Here are some points, each followed by its number:
tensor([-1, -3, 0, -3, -3, 25, -3, -17, -9, 13, 6, 8, -1, 4, 5, -24, -2, -1, 8, 0, -4, -1, 20, 8, 0, 8, 7, -9, -6, -12, -7, -16, 2, 11, -3, 12]) 0
tensor([18, -8, -2, 42, -8, -12, 11, -27, -5, 16, 11, 21, -14, -47, 0, 14, 7, 13, 10, 45, 18, 11, 10, -17, 1, -33, 0, -20, 7, 35, 1, -33, 3, -5, 5, -17]) 1
tensor([20, -25, -21, 32, -9, -11, 13, -1, -3, 16, 7, 8, -23, -25, -10, -10, 13, 48, -18, -14, 5, -12, 6, 5, -1, 24, -6, 2, 20, -8, -20, -41, 7, 19, -18, 6]) 2
tensor([15, 1, 3, 6, 7, 8, -5, -5, 2, 4, -6, 8, 12, 3, 15, -11, -4, -32, 9, 20, 18, 7, 14, -14, 7, -1, 2, -18, 9, 5, -1, -2, 19, -7, 6, 16]) 3
tensor([-36, 17, -33, -28, 5, 58, 90, -31, 17, 11, 12, 21, 11, -41, -6, -31, -44, -24, -31, 36, -8, 7, -17, 26, 75, -38, 45, 14, 36, 18, 71, 59, -11, -33, 27, 7]) 4
tensor([13, -15, -6, 21, -1, -60, 16, 1, 0, -14, -24, -45, -12, -37, -49, 74, 2, 25, -15, 22, -2, 7, -35, -54, -15, 3, -27, 22, -19, 43, 33, 16, -11, -31, -14, -59]) 5
tensor([-15, 21, 19, -66, 10, 71, -35, 28, 10, -10, -24, -30, 27, 83, 41, -78, -13, -50, 32, -55, -10, 15, 8, 26, 8, 49, 13, -12, -10, -87, -19, 25, -4, 14, 27, 47]) 6
tensor([-15, 18, 28, -11, 9, 11, -29, 10, -4, 16, -4, 15, 14, 10, 19, -24, -3, -35, 29, 11, 12, 22, 26, 2, 2, 0, 14, -31, -13, -20, -11, 2, 7, 13, 15, 2]) 7
tensor([8, -2, 9, 40, -6, -21, 6, -32, -7, 19, 19, 33, -1, -34, -9, 20, 7, 13, 3, 45, 20, 7, 9, -15, -6, -45, 9, -13, -7, 41, -3, -20, 7, 0, -2, -19]) 8
tensor([-43, 15, -27, -27, 11, 63, 88, -31, 14, 6, 32, 32, 9, -56, 21, -25, -33, 4, -16, 25, -18, 5, -4, 37, 54, -34, 66, 7, 30, 5, 61, 43, 5, -26, 30, 18]) 9
tensor([0, 3, -27, -10, -3, -23, 25, 17, 20, -18, -9, -34, -10, 12, -31, 36, -8, 13, -27, -30, -17, -19, -57, -1, 0, 22, -20, 38, 6, 19, 24, 41, -30, -21, -10, -10]) 10
tensor([16, -13, -58, -23, -9, 11, 26, -22, 14, -25, 6, -42, -16, 19, -30, 13, -5, 45, -58, -35, -32, -61, -42, 15, -6, 37, -29, 48, 33, 9, 4, -10, -1, -11, -38, 52]) 11
tensor([30, -20, -16, 29, -16, -38, -4, -9, -6, -1, -2, -13, -32, -19, -45, 45, 14, 45, -1, -7, -6, -34, -24, -23, -22, 11, -30, 17, -3, 28, -2, -20, -10, -3, -25, -10]) 12
tensor([65, -76, -61, 41, -19, -104, -19, 15, 7, -62, -42, -98, -57, 37, -110, 90, 68, 127, -48, -87, -57, -105, -103, -19, -74, 85, -112, 115, -9, 30, -43, -30, -31, -15, -93, -21]) 13
tensor([-97, 101, 127, -127, 91, 88, -127, 80, -33, 44, -61, 5, 127, 88, 127, -127, -68, -127, 127, 62, 72, 127, 127, -27, 22, 51, 117, -127, -92, -127, -2, 68, 48, 51, 103, -21]) 14
tensor([-56, 67, 104, -88, 50, 50, -122, 56, -15, 19, -46, -7, 85, 87, 81, -108, -34, -127, 114, 19, 40, 100, 102, -12, 7, 40, 52, -122, -60, -99, -13, 38, 25, 35, 51, 4]) 15
tensor([14, -33, -55, 45, -27, -68, 51, -10, 15, -17, 14, -22, -45, -16, -67, 90, 13, 88, -64, -48, -18, -52, -70, -17, -42, -13, -59, 71, 26, 64, -18, -22, -39, -21, -35, -16]) 16
tensor([-16, 15, 17, -8, 8, -12, -5, 15, 0, 1, -9, 2, 16, -10, 6, 4, -15, -43, 18, 33, 11, 33, 3, -20, 10, -9, 12, -26, -14, 11, 23, 20, -1, -7, 17, -27]) 17
tensor([-12, -4, 10, 32, -23, 53, 45, -79, -21, 22, 55, 66, 22, -49, 74, -7, -1, -7, -8, 64, 57, 10, 75, 38, 29, -80, 58, -41, 35, 16, 5, -74, 42, 4, 25, 42]) 18
tensor([13, -7, -13, 17, -16, -32, 14, -2, 8, -17, 2, 4, -8, -26, -16, 34, 0, 4, -10, 23, -3, 5, -27, -10, 3, -20, -7, 9, 1, 37, 20, 13, -17, -15, 6, -24]) 19
New points follow, each followed by the numbers of its two nearest points above by angle, seen from the average point of the numbered points, nearest first.
tensor([30, -12, 3, 17, -6, 18, -19, -17, -15, -4, 10, 7, -6, 11, 23, -19, 17, 14, 20, -6, 9, -2, 10, 1, -5, -4, -2, -8, -3, -10, -27, -26, -3, 3, 12, 3]) 0 2
tensor([0, 3, -8, 12, -2, 14, 21, -17, -6, 1, 12, 14, 3, -15, 11, -3, -2, -4, -11, 20, 7, 0, -1, 4, 11, -16, 8, 1, 15, 12, 9, -4, 8, -4, 8, 12]) 18 9
tensor([-7, -9, -7, -6, 1, 5, 9, 1, -2, 2, 3, 1, -3, 17, -10, -10, -5, 31, -12, -23, -22, -14, -2, 18, 2, -5, 4, 19, 9, -17, -15, 5, -1, 10, -19, 5]) 11 2
tensor([15, -2, -7, 22, -7, 10, 1, -17, -12, -2, 10, 21, -3, -1, 36, -14, 9, 3, 10, 8, 6, 7, 6, 7, 0, -11, -7, -9, 12, -5, -6, -24, 12, -2, 13, 14]) 18 0
tensor([-4, 13, 8, -23, 5, 21, -18, 14, 5, -1, -5, -12, 7, 34, 16, -29, -2, -17, 14, -27, -4, 1, 10, 10, 0, 19, 2, -7, -6, -33, -5, 9, -3, 8, 6, 22]) 6 15
tensor([-10, -3, 9, -14, 22, -5, -8, 38, 7, -3, -23, -17, 8, 13, -17, -15, 12, -2, 4, -30, 1, 2, -5, -7, 4, 38, -3, 2, -10, -21, 0, 14, -4, 11, -16, 2]) 6 13
tensor([32, -30, 11, 56, -24, 27, -70, -53, -53, 13, 57, 83, -36, 10, 61, -81, 52, 96, -21, -11, -15, -58, 65, 94, -28, -31, -6, -16, 27, -87, -104, -119, 67, 68, -18, 63]) 0 2
tensor([0, 8, 17, -2, -2, 3, -12, -5, -1, 3, -2, 9, 13, -9, 15, -3, -4, -25, 20, 13, 13, 17, 23, -4, 0, -3, 12, -26, -1, -2, 7, -2, 6, -5, 8, 1]) 7 3
tensor([6, 2, -4, 6, 0, -27, -2, 11, 3, -9, -12, -14, -4, -7, -27, 33, -1, -6, -12, 3, 1, 0, -23, -25, -10, 7, -15, 10, -6, 22, 17, 13, -12, -14, -6, -23]) 5 19
tensor([31, -53, -2, 38, -14, 42, -9, -65, -49, 17, 52, 73, -7, -12, 96, -56, 47, 89, -10, 5, -5, -14, 73, 58, 9, -64, 14, 2, 20, -55, -92, -127, 64, 38, -27, 55]) 0 18
tensor([-14, 8, 21, 6, -6, 27, -4, -26, -13, 24, 20, 39, 7, -12, 35, -40, -20, -15, 27, 28, 19, 32, 47, 2, 7, -28, 19, -35, -5, -11, -3, -24, 19, 13, 23, -2]) 18 7
tensor([19, -16, -10, 12, -6, -35, 1, 8, 0, -15, -9, -28, -4, 2, -3, 51, 6, -1, 0, -5, 0, 3, -27, -37, -20, 8, -45, 10, -9, 20, 8, -7, -20, -16, 3, -36]) 5 12
tensor([2, 6, -17, 11, -4, 16, 22, -31, -12, 1, 22, 18, 4, -23, 18, -6, -4, 0, -17, 27, 12, -1, 6, 12, 15, -16, 14, 2, 25, 8, 11, -18, 15, -6, 13, 19]) 18 9
tensor([1, -2, 2, 24, -3, 37, -14, -30, -27, 7, 21, 32, 9, 5, 73, -38, 7, 0, 14, 12, 14, 9, 37, 25, 5, -40, 8, -17, 3, -25, -18, -40, 11, 9, 30, 29]) 18 0
tensor([1, -4, -10, 9, -4, 12, 18, -19, -8, 5, 13, 12, 1, -17, 15, -3, -4, 0, -8, 16, 2, -3, 0, 9, 9, -9, 8, 0, 14, 10, 5, -10, 8, -3, 4, 11]) 18 1
tensor([7, -8, -4, 17, -6, 1, 10, 0, 1, 6, 5, 7, -5, -12, 3, -2, 6, 17, 1, -9, 0, -8, 0, -1, -2, 3, -3, 1, 4, 5, -2, -17, 9, 12, -8, 2]) 2 12
tensor([-22, 9, 14, -29, 17, 6, -26, 25, 6, 9, -12, -28, 6, 35, -27, -14, -4, -3, -4, -38, -11, 0, 8, 8, -4, 35, 10, 12, -18, -29, 1, 24, -6, 11, -14, 2]) 6 15
tensor([38, -31, -15, 12, -24, -75, -83, 45, 5, -28, -29, -58, -31, 66, -49, 59, 36, 41, 3, -38, -11, -25, -24, -28, -47, 47, -50, 30, -14, -23, -48, -14, -10, -7, -42, -54]) 13 12
